One turn moves every row onto another: examples first, then more rows asked:
Koled: -2,-8,-35,-6,-3,-2,2,4,15,-2,-13,3,9,-6,-7,-6,1,-6
sosev: -4,-4,13,1,1,-4,-7,3,-5,9,-28,1,5,-19,-5,-6,-1,-10
silur: -8,2,10,-12,5,-1,-8,-18,9,13,21,-6,1,8,-2,6,-3,-3
pepi: -3,-2,13,4,3,-10,-11,0,-3,10,-29,-2,8,-14,-8,-6,4,-6
mamal: 7,5,7,11,-4,19,8,20,-6,1,14,3,-5,3,3,-3,-5,11
lavup: -9,-7,-29,18,6,-11,-8,-3,4,-1,-2,-5,-4,-5,-18,-3,9,-12
tig: -3,-17,25,-9,-7,6,2,7,-1,10,-15,3,2,5,0,-2,1,-8
mebe: 0,20,21,12,2,-4,-3,-3,9,5,0,7,7,15,-9,1,9,3
nezav: -1,10,1,11,0,11,14,12,1,-21,13,9,24,-1,-2,6,2,3
boded: 9,4,-2,3,-12,18,-3,2,5,17,15,-8,5,4,4,-12,-11,5
Ves: -8,-15,-6,4,15,-6,3,22,-4,-15,0,0,-4,6,-8,1,12,-23
Ratos: -1,23,-8,2,-5,8,3,3,3,16,3,-1,-1,-17,-3,-1,-6,19
zanom: -5,7,-2,3,3,10,9,15,3,-3,32,1,7,-6,4,-1,-11,5
Fosiz: -5,-4,-24,2,3,0,1,-10,-7,-11,-22,-1,-12,7,-6,-8,-2,-10
gofen: 4,17,11,-2,-11,5,-1,-12,15,13,0,5,10,5,3,-6,-1,-9
Mamuv: -5,-7,8,-16,9,4,2,8,10,-9,-9,-16,18,-22,-7,-7,5,10
Fiku: -6,-5,-14,-1,4,3,0,11,-16,0,11,3,-2,30,-10,1,7,-2
nurin: -11,4,20,-3,15,-2,-2,-3,1,-1,21,4,-7,12,-7,12,6,6
ret: 0,8,-9,2,-11,12,8,-2,10,-7,13,0,31,-4,3,-1,-5,-4
vasig: -7,-5,-26,6,9,-15,-4,8,10,-8,-12,1,9,7,-21,-3,10,7
fumo: -3,-6,-18,-8,-2,13,8,11,-15,2,12,6,-4,19,-1,2,1,-11
lib: -5,-6,10,-13,14,1,2,12,6,-13,-9,-14,15,-21,-10,-5,8,13
retag: -2,10,-3,16,0,-3,0,0,8,-12,14,-3,34,10,-10,1,4,6
Fefav: -4,24,-4,7,0,5,4,9,-1,10,3,4,-5,-11,-4,2,-2,24
Veso: -4,-15,-16,-9,3,1,1,11,4,-2,1,-5,1,-1,-1,-7,4,-33
dif: -3,-16,28,-4,-2,-1,-4,7,-2,6,-14,1,1,12,-7,0,5,-1
Baziz: -5,-6,8,-13,13,-1,-1,7,10,-8,-8,-19,20,-18,-11,-7,8,13
Pedam: -7,-4,-21,5,5,0,2,-6,-8,-15,-22,2,-13,7,-6,-7,-1,-6
sala: -7,2,12,-15,5,11,8,-3,3,2,19,7,-10,-3,6,10,-3,-6
Rabo: -7,-9,-29,11,0,1,1,0,3,-2,-4,-1,-7,-16,-8,-2,2,-19
tez: -4,-5,-21,-8,-3,6,-3,1,-9,9,11,-3,3,27,-5,-3,2,-10
livam: -6,7,-7,2,1,3,-2,4,9,5,33,-8,15,-1,1,-8,-10,5
vuva: -4,10,-6,-7,6,-3,0,3,-8,-16,-3,-15,7,-32,-3,8,-1,-4
mator: -4,4,20,-1,-12,-2,5,9,-9,-27,-12,-11,2,4,-14,-6,8,1
tenu: -5,-4,17,6,6,-7,-6,5,-7,4,-29,0,4,-15,-7,-4,3,-5
topo: -4,23,-7,7,-1,1,-3,3,3,16,4,-3,1,-9,-7,-1,-2,24
Gegam: -7,9,0,11,8,0,1,12,2,-4,33,-3,10,4,-6,-3,-6,13
voro: -5,12,-2,1,12,-12,-6,5,-10,-19,-3,-18,7,-24,-10,9,4,4
kade: -6,-3,-22,5,6,-5,-2,-12,-7,-12,-21,-2,-11,9,-7,-8,-2,-5
nugo: -2,-15,24,-6,-7,-1,-7,-2,2,14,-15,-5,6,11,-3,-5,2,-5
Begus: -4,10,-8,-5,7,-12,-10,-5,-5,-10,-3,-23,15,-25,-9,4,-1,0
tikod: -7,-13,-12,2,13,-14,-10,6,4,-2,2,-11,6,15,-14,-7,11,-22
telak: -3,3,12,-5,-18,-8,-7,-8,0,-15,-10,-22,11,8,-14,-11,4,-1
gimu: -2,2,10,-12,-24,8,6,1,-2,-18,-12,-15,4,-5,-3,-11,0,-9
vikul: -6,-8,-24,2,5,-1,9,20,5,-16,-13,13,1,-6,-10,3,7,0
duzu: -9,-8,-22,20,10,-5,2,10,-2,-9,-3,3,-10,-9,-15,3,9,-11
Buba: 5,6,6,16,0,5,-8,7,0,9,16,-9,5,16,-6,-7,-1,19
Moban: 1,18,20,4,-5,11,12,7,6,-1,-2,16,0,0,4,2,2,-6

Baziz -> Mamuv
Pedam -> kade
sala -> nurin
Now find these:
vikul -> vasig
telak -> gimu
tikod -> Veso
gofen -> Moban
pepi -> sosev
Begus -> vuva
Fefav -> topo
dif -> nugo
lavup -> Rabo
tez -> fumo
retag -> ret
Buba -> boded
livam -> zanom

